Read these off the array that follows. Counting starts at 1.
1) What is the entry in row 3 and column 2?
2) What is the top-left entry?
3) What is the entry at row 3, column 1?
4) What is the entry in row 2 and column 1?
5) What is the entry in row 1 and column 3?
6) What is the minimum?
7) What is the bottom-left entry?
8) What is the top entry of the column that holds the smallest entry?
[[126 134 131 131 127 127 131 122 128 127 131 125 132]
 [130 135 136 127 128 124 132 137 131 112 119 116 119]
 [126 125 125 128 127 127 126 126 126 133 133 130 134]
 [127 126 125 126 130 129 126 130 127 129 127 130 126]
 [129 134 131 130 129 127 129 132 129 128 128 121 124]
 [125 128 127 129 128 127 129 123 127 134 135 129 134]
 [127 132 129 131 126 127 132 121 129 131 136 127 131]
 [132 120 124 125 127 127 122 135 128 126 122 132 121]
 [128 126 122 126 130 128 125 132 129 127 124 129 124]
 [133 132 136 127 128 130 133 141 132 106 109 117 109]
 [126 132 132 130 127 126 130 126 128 124 127 125 125]
 [130 128 134 129 130 124 133 130 130 129 133 123 135]
 [130 111 118 126 129 130 114 127 125 140 129 140 130]
 [129 125 125 126 129 128 123 128 126 131 130 132 129]]
1) 125
2) 126
3) 126
4) 130
5) 131
6) 106
7) 129
8) 127

Questions about the table below.
1) What is the 2nd entry on the main diagonal?
2) What is the 1st entry in reading order?
3) What is the last entry, reading row by row?
4) What is the smallest entry in the last row?
5) What is the top-right entry?
6) What is the fourth-last entry, reading row by row?
7) What is the entry directly below the smallest entry?
8) What is the top entry of the column that holds the largest entry?
[[131 125 115 113 122 130 124 125 125 129 135 130 124]
 [132 124 113 111 121 131 124 124 123 129 136 131 122]
 [132 124 115 113 121 130 124 124 124 129 135 130 123]
 [126 129 144 149 132 126 136 128 128 129 120 126 130]
 [135 119 124 130 118 131 134 118 116 134 131 131 118]
 [125 130 144 148 134 126 135 130 130 128 120 126 132]
 [134 120 129 136 120 130 136 118 117 134 129 130 119]
 [122 136 130 124 137 126 121 138 139 122 126 126 137]]
1) 124
2) 131
3) 137
4) 121
5) 124
6) 122
7) 113
8) 113

data = [150 146 143 126 119]
Find the entry at the centre.
A: 143
The first entry -> 150
The entry just left of 143 -> 146

Read these off the table that follows. Rows and columns are numbered from 1.
1) Give the entry in row 1 and column 2.
2) Give the entry in row 1 and column 3.
3) Give the entry in row 3 and column 2.
4) Give the entry at row 2, column 2.
5) Give the top-right entry.
6) Give the top entry of the column that holds the largest entry.
7) Give the entry in the top-left corner.
[[132 128 128 129 134 129 126 135 133 130 121 119 128 127 137 128]
 [119 130 135 128 128 131 124 137 129 140 138 135 122 130 108 111]
 [121 144 130 109 121 127 140 124 113 151 148 133 130 136 144 128]]
1) 128
2) 128
3) 144
4) 130
5) 128
6) 130
7) 132

Read these off the table that follows. Indices start at 1.
1) Report the largest entry.
2) Report the entry directly below 151.
3) Report the entry in the top-left corner.
4) Report the entry at row 1, column 3.
5) Report the bottom entry of the column that holds the smallest entry.
6) Report the entry in row 2 and column 1.
7) Report the entry just right of 137.
8) Report the entry in row 1 and column 2.
[[128 128 116 144 129 128]
 [117 128 129 134 132 128]
 [137 130 135 129 124 129]
 [151 130 121 127 120 127]
 [119 125 127 142 128 121]]
1) 151
2) 119
3) 128
4) 116
5) 127
6) 117
7) 130
8) 128

arr = [132 114 130 113 132 110 141 142 104 129 140 134 131 137 126 132]
The entry just left of 110 -> 132
Which number is the entry just left of 134? 140

116  105  112  128  121  118  141  131  130  125  128  148
132  142  146  122  119  119  121  120  130  123  125  127
132  109  120  131  123  140  123  120  130  107  122  146
127  123  142  129  123  146  137  132  130  132  132  126
125  120  116  130  121  135  116  138  130  133  128  114
117  119  118  137  128  118  131  125  130  114  123  152
116  105  112  129  121  118  141  131  130  125  128  148
The bottom-left entry: 116
The largest entry in the last row is 148
The fourth entry, reading row by row -> 128
Which number is the first entry in the row that holds the largest entry?
Answer: 117
The smallest entry in the first row: 105
Which number is the 3rd entry, reading row by row?
Answer: 112
The top entry of the column that holds the largest entry is 148
Which number is the 1st entry, reading row by row?
Answer: 116
Which number is the largest entry in the last column?
Answer: 152
Which number is the entry just left of the largest entry?
Answer: 123
The 3rd entry on the main diagonal: 120
Which number is the 2nd-last entry, reading row by row?
Answer: 128
Which number is the third entry on the diagonal from the top-right corner?
Answer: 107
The fourth-last entry, reading row by row -> 130

Questions about the matrix below. Rows and columns are numbered from 1.
1) Find the bottom-right entry.
2) Find the entry directly above the largest entry.
3) Find the entry just left of the smallest entry.
4) Find the entry directly above 109.
5) Find the entry at row 1, column 2.
6) Find the top entry of the column that holds the largest entry.
7) Find the entry just right of the largest entry.
8) Find the entry at row 2, column 3.
[[110 100 132 112 132]
 [137 132 133 128 117]
 [148 102 113 109 105]
 [141 125 154 113 142]]
1) 142
2) 113
3) 110
4) 128
5) 100
6) 132
7) 113
8) 133
